(in the rows, 128 means zero)
Where one turn sends some rows of the set: a few examples, then the rows asked
J_810: [134 140 143 117  99  91 123 124 117 142 162 141 185  97 135]
J_140: [116 148 143 134 107 122 125 131  85  95 148 143 153  97 129]
J_717: [137 115 160 165 136  99 113 120 126 116 149 160 155 107 137]
J_308: [150 164 114 165 121 116 141 127 127 129 178 144 129  90 121]
J_134: [121 141 143 171  76 129 136 119 130 125 134 146 171  86 135]
J_920: [142 162 137 143 133 111 144 123  97 119 137 149 127 120 122]
J_348: [118 133 138 156 136 116 102 121 132 154 181 148 136  93 151]
J_161: [120 165 121 167 109 101 135 131 108 146 121 149 172  89 131]
J_445: [158 162 137 165 122 130 129 136 139 140 171 152 134  96 115]
J_118: [120 124 125 182 112 101 121 112 109 119 168 163 172 106 106]
J_875: [152 148 147 166  98 105 143 123 138 147 136 138 148  90 123]
J_785: [123 129 143 161 133 117 101 125 133 149 187 154 140 100 149]
J_172: [120 138 110 135 101 128 113 128  97 142 166 151 151  90  99]
J_205: [144 149 139 116  97  99 135 127 116 118 158 139 183  93 130]
J_739: [120 138 108 136  96 112 119 137 107 122 164 154 161  86  97]
J_539: [117 115 132 132 130 133 113 128 150 142 164 151 155 126 152]
J_568: [111 123 139 154 121  89 151 110 137 113 169 135 162 117 134]
J_101: [114 177 115 143 105 130 120 116 158 147 134 159 146 105 127]
J_428: [ 93 149 139 177 104 136 109 104 143 121 139 150 166 106 137]
J_20: [125 164 140 167 134 113 125 113 138 148 125 124 163 104 134]
J_991: [126 156 120 139 150 135 111 115 114 149 176 158 153 122 153]
J_21: [120 118 134 129 128 137 119 123 147 142 171 155 151 132 147]
J_848: [130 127 120 138 116 147 119 101 133 110 157 185 153 122 122]
J_66: [117 178 107 162  98 118 121 122 116 136 140 187 159 101 130]
J_519: [107 169 124 151 125 118 114 131 124 114 162 192 169 128 142]
J_821: [126 154 117 137 146 145 110 113 119 146 171 155 154 116 158]
J_290: [143 154 137 128  84 111 135 112 145 113 166 181 162 114 135]
J_765: [ 99 134 143 155 103 124 146  96 115 119 127 150 169 126 132]
J_622: [103 161 121 134  88 128 150 110 122 135 123 155 151 101 128]
J_592: [105 128 153 147 130 110 148  95 134 128 167 137 161 124 120]
J_522: [121 144 151 131 103 136 113 138  90 107 144 149 155 109 144]
J_879: [148 164 122 132 143  99 124  98 120 144 161 172 143  96 126]
J_730: [117 161 109 151 115 126 132 134 125  95 162 178 163 128 149]

J_134 goes to J_161
J_140 goes to J_205
Now these:
J_539 goes to J_348
J_568 goes to J_308
J_101 goes to J_428
J_172 goes to J_522
J_717 goes to J_879
J_519 goes to J_592
J_765 goes to J_875
J_118 goes to J_920
J_991 goes to J_21

Where one turn sends some rows of the set: a few examples, then the rows asked
J_623: [101 106 153 142 107 119 130 165 130 119 117 111 131 124 143]
J_422: [139 122 122 111 139 128 132 107 127 137 145 106  82 114 141]
J_702: [130  94 138 160 115 120 136 147 113 117 102  92 118 112 134]
J_581: [125  89 155 132 113 129 140 152 118 115 100 110 144 115 105]
J_578: [137 103 148 146 134 115 125 140  92 110 102 131 115 104 126]
J_612: [112 100 136 145 105 114 127 160 135 123 117  95 131 110 139]
J_835: [148 128 146  91 133 160 139 110 115 124 131 126 115 131 108]
J_104: [120  91 158 129 126 140 130 163 110 117 110 134 138 130 109]
J_143: [136 137 130 101 127 133 128 100 132 122 143 115  90 117 142]
J_3: [141 139 127 111 138 136 125 108 122 130 144 110  84 119 142]
J_931: [132 136 138  85 120 154 129 123 137 132 149 125 125 131 124]
J_115: [155 115 125  94 137 132 146 110 121 116 130 110  89 131 110]
J_146: [129 102 158 153 131 110 123 133 114 115 104 112 121  95 130]
J_16: [117  94 151 128 126 102 129 147 125 117 106 111 123  97 106]
J_346: [120  93 137 117 109 126 137 169 111 115 108 126 140 122 107]
J_407: [115 111 127 145 110 112 118 165 121 121 124 117 126 112 154]
J_221: [133 124 116  93 102 153 147 120 134 123 138 100 103 142 133]
J_116: [148 131 122 109 137 122 129 108 134 120 146 110  88 121 143]
J_594: [109  96 129 146 115 128 124 174 120 125 124 108 118 130 145]
J_220: [109 102 168 137 111 130 134 159 120 114 109 125 144 126 127]
J_661: [138 129 133  84 120 141 132 123 148 123 150 124 128 134 126]
J_424: [146 127 128 129 123 155 135 109 123 135 145 107 107 129 162]
J_49: [114  89 149 123 139 115 125 160 111 118 111 128 110 116 102]
J_389: [109 100 163 135 132 102 130 148 116 113 106 121 110 108 119]
J_354: [108 103 152 136 118 136 116 169 126 122 126 131 143 126 137]
J_723: [148 134 130 116 115 159 141 100 120 118 135 109 103 135 150]
J_660: [126 120 134  83 119 149 136 125 145 139 150 122 130 129 124]
J_199: [158 124 147  94 134 149 139 105 124 114 134 130 122 133 114]
J_789: [126 107 143 142 104 137 127 161 111 116 115 129 152 123 141]
J_697: [158 131 125 125 122 152 137 110 126 118 142 107 110 140 156]
J_293: [148 108 131  98 141 140 148 105 113 131 129 111  89 123 109]
J_393: [148 136 125 121 120 161 136 114 117 129 141 103 102 139 151]
J_552: [121 100 152 147 147 112 114 147 106 118 115 128 102 108 130]
J_748: [126  96 139 163 131 129 126 155 101 118 112 111 105 125 144]
J_68: [129 137 135  86 113 145 131 112 143 124 147 123 117 126 133]
J_772: [136 114 118 106 106 162 149 128 132 138 144 100 119 145 139]
J_258: [110  92 164 128 120 119 142 157 114 112 102 120 126 121 107]
J_708: [143 125 127  93 138 139 141 112 115 127 133 110  83 125 109]
J_724: [148 129 145  95 121 160 143  99 119 116 129 125 115 132 121]
J_390: [129  97 121 149 119 112 133 157  99 115 107 107 104 114 137]
J_796: [140 120 124  88 122 140 148 107 123 119 129 108  86 128 113]
J_92: [111  99 145 155 112 118 138 159 114 116 108 100 112 125 144]
J_358: [145 120 114 100 108 152 147 130 138 122 144 101 117 150 135]
J_965: [119 103 147 118 129 104 120 154 112 114 113 139 127 100 110]
J_62: [133 129 116  97 108 160 141 132 132 134 146 100 112 144 134]
J_587: [118 103 160 156 128 113 132 144 107 112 103 114 109 113 139]
J_183: [119 105 158 143 107 128 124 151 130 119 114 115 155 111 132]
J_444: [147 118 151  93 136 154 140 104 122 130 135 133 123 123 112]

J_748 goes to J_594
J_221 goes to J_68
Now these:
J_115 goes to J_116
J_146 goes to J_702
J_578 goes to J_390
J_62 goes to J_931
J_293 goes to J_422
J_623 goes to J_220

Where one turn sends some rows of the set: a few examples, then the rows asked
J_272: [136 127 138 120 155 132 118 131 134 109 113 151 173 107 111 158]
J_215: [116 158 118  99 152 119 140 122 128 110 114 123 161 101 106 118]
J_46: [ 95 115 104 136 134 123 121 134 127 122  88 122 157 112 148 127]
J_476: [124 122 134 116 160 126 120 135 131 102 106 152 174 106 111 161]
J_385: [112 130 146 143 115 114 131 140 116 117 107 129 118 139 164 159]
J_338: [ 90 115 107 138 145 118 123 129 131 120  87 125 152 109 148 127]
J_214: [125 152 120 144 147 111 136 115  97 106  83 117 148 136 115 153]
J_192: [131 166 137 107 127 117 137 137 128 114 134 162 125 148 112 153]
J_123: [121 137 130 104 155  93 154 115 104 131 140 133 144 143 128 155]
J_956: [ 91 113 107 131 144 120 121 133 137 120  92 120 148 111 147 122]
J_454: [121 136 130 131 133 136 152 144 115 132 120 128 170 153 134 118]
J_786: [123 111 149  91 126 119 120 133 134 130 142 144 133 110 140 134]
J_577: [112 127 117 119 128 101 119 116  91 124 111 133 101 141 137 129]
J_802: [100 128 122 102 142 123 117 127 115  68 119 128 122 125 125 145]
J_758: [142 133 125 136 139 107 128 138 122 164 101 153 151 129 127 135]
J_29: [122 135 115 127 125 109 116 114  97 131 117 138 100 145 136 128]
J_98: [128 168 144 106 137 114 141 132 131 112 133 160 121 144 111 152]
J_478: [117 146  98 134 144 157 140 114 133 114 109 137 145 136 128 162]
J_337: [ 95 136 133 110 132  85 111 144 128 125 104 159 127 116 127 113]
J_283: [124 112 143  90 128 118 122 135 136 131 137 139 133 103 146 131]
J_241: [126 110 145  84 131 118 122 138 138 130 127 144 138 109 143 131]
J_367: [118 136 131  98 148  97 159 117 101 126 145 132 137 138 132 142]
J_532: [ 95 134 125 106 140 127 120 116 117  69 121 132 124 123 126 151]
J_705: [121 159 114  95 146 122 141 122 131 118 110 129 164 104 104 120]
J_171: [ 97 126 119 107 138 122 113 131 116  73 125 130 120 125 130 151]
J_459: [108 125 149 142 118 110 134 139 124 118 113 129 119 147 160 160]
J_673: [119 157 121 152 141 112 135 110  97 106  97 118 143 139 113 154]
J_164: [101 137 138 112 130  81 117 154 128 118 111 160 130 125 132 116]
J_356: [119 151 117  94 151 118 141 119 136 118 115 128 166 112  99 122]
J_916: [ 99 165 131 107 123  99 123 126 145 102  97 127 124 101 124 157]
J_993: [130 133 147 134 117 129 110 130 134 111  79 112 148 105 126 144]
J_960: [129 171 138 111 126 117 142 134 124 113 128 163 131 147 114 157]
J_563: [115 125 149 138 112 111 134 138 124 126 109 131 123 149 158 164]
J_997: [120 128 127 132 137 134 159 142 123 134 124 132 160 155 142 120]
J_315: [122 154 127 145 143 111 137 114  99 105  86 119 148 144 111 155]
J_621: [129 128 146 129 114 135 108 131 127 106  85 115 140 100 128 133]
J_460: [139 138 128 136 142 114 130 125 123 160  97 162 154 128 123 133]
J_668: [125 143 103 137 146 154 139 122 130 108 116 142 146 143 130 167]
J_327: [103 156 132 106 127  97 131 121 148 104 102 126 115 100 134 161]
J_877: [138 135 129 140 138 111 128 127 122 165 102 158 153 127 127 140]

J_164 goes to J_29
J_577 goes to J_367
Now these:
J_241 goes to J_385
J_705 goes to J_338
J_460 goes to J_214

Where one turn sends some rows of the set: a few examples, then the rows asked
J_651: [147 143 102 129 161 130 146 110 163 123 115 130 147  86 110 128 113  99
 127 126  99 117 116  96]
J_727: [174 113 113 133 154 123 106 147 147 106 115 118 131 108 116 138 121  89
 152 143 113 158 150 125]
J_847: [153 120 137 138 119 122 161 119 116 108 139 124 109 108 104 121 142  71
 146 144 163 135  95 110]
J_637: [171 148  95 124 155 139 154 132 147 125 128 105 147  72 111 133 116 112
 138 126 102 112 141 112]
J_495: [164 170 134 169 149 126 153 131 149 115 119 119 125  88 105 137 125 101
 141 148 130 131 115 102]
J_403: [146 146 104 141 136 152 138 119 143 124 134  98 128  77  97 151 116 121
 156 142 104 115 118 112]
J_858: [158 123  88 105 142 139 156 115 127 120 156  88 160  97 127 113  88  88
 149 137 120 118 150 123]
J_251: [139 139  79 128 123 149 147 110 120 115 143  96 158 107 122 129  99 107
 174 141 106 110 131 128]
J_203: [150 140  97 128 130 127 149 125 131 102 122 116 154  82 127 128 126 121
 136 122  93 121 112  95]
J_435: [173 112 105 148 150 121 126 124 125 116 114 128 119 132 126 127 113  78
 181 146 134 152 145 135]
J_496: [169 153 135 140 158 132 160 146 145 125 112 125 131  83 104 145 152  97
 154 131 131 124 118 111]
J_604: [157 142 144 141 137 147 136 142 142 118 134 106 117  94  81 145 148 102
 146 155 135 123 110 116]
J_102: [143 133  81 111 147 130 151 100 144 113 134 120 164 110 122 106  85  83
 136 127 112 114 133 113]
J_813: [153 110 122 109 115 130 158 113 105  98 143 103 132 129 117  92 110  70
 140 142 156 120 116 118]
J_6: [142 129  82 107 134 134 133 104 110  95 143 117 161 104 118 111 105 111
 143 137 115 112 151 119]
J_943: [150 139 142 142 165 122 149 123 157 124 121 143 134  98 101 131 143  84
 134 142 129 133  99  96]
J_681: [141 135  96 130 123 136 150 112 133 115 133  85 169 109 139 105  89  73
 143 154 112 122 145 117]
J_69: [142 146  89 127 140 134 132 112 132 105 116 132 140  75 103 140 131 121
 143 127 106 112 135 107]
J_659: [145 122 107 113 142 122 157 105 127 106 153 128 160 137 120  96  98  57
 146 142 150 129 126 121]
J_474: [167 109 112 125 160 130 107 131 141 105 117 106 124 110 118 135  91  95
 160 139 115 151 148 122]
J_845: [153 155 155 150 136 126 157 136 136  99 125 116 128 116 104 129 121  63
 155 154 166 139 113 115]
J_775: [177 115 109 147 150 117 119 142 137 113 113 131 128 121 121 132 135  80
 165 147 124 159 147 133]
J_511: [139 134 130 126 119 131 154 124 127  99 134  94 155 129 125 109  99  45
 156 158 155 134 131 125]
J_505: [137 113 149 125 136 129 137 114 107 110 133 128 123 117 101 121 152  74
 154 161 163 130 119 116]
J_351: [139 136 132 139 143 132 134 117 131 113 109 139 117  84  92 147 159  98
 149 142 136 124 114 106]
J_684: [151 122  96 103 121 133 151 117 113  95 133  97 160 113 131  96 100 102
 135 130 111 111 127 108]
J_170: [146 130 107 121 115 142 151 127 106 104 149 101 166 142 121 110 120  81
 176 156 137 118 134 140]
J_195: [150 138 121 150 128 120 156 126 132 110 126 133 123  78 110 144 152 102
 142 131 126 135  92  97]
J_658: [158 159  97 157 142 132 149 117 147 125 126  99 151  84 126 122 105 108
 134 149  96 120 136 103]
J_941: [148 127 145 132 152 116 156 120 135 113 145 141 141 130 107 112 134  57
 144 152 161 141 105 112]
J_738: [139 109 117 107 131 130 135 106  95  99 154 116 151 131 117  99 118  82
 152 158 151 123 141 123]
J_357: [167 108 105 134 157 129 119 117 128 112 117 112 118 125 124 130  86  88
 178 141 128 149 145 128]
J_566: [154 130 153 132 148 130 167 137 123 121 130 121 134 113 113 133 145  64
 176 146 164 137 111 121]
J_47: [156 133 146 128 124 141 144 148 119 106 143 108 141 134  96 119 151  76
 159 163 155 125 119 133]
J_157: [148 112 123 111 139 134 164 119 112 118 158  99 152 122 128 114 106  58
 173 149 158 134 131 129]

J_251 goes to J_403
J_496 goes to J_566
Now these:
J_102 goes to J_651
J_511 goes to J_681
J_813 goes to J_684
J_474 goes to J_727
J_69 goes to J_351

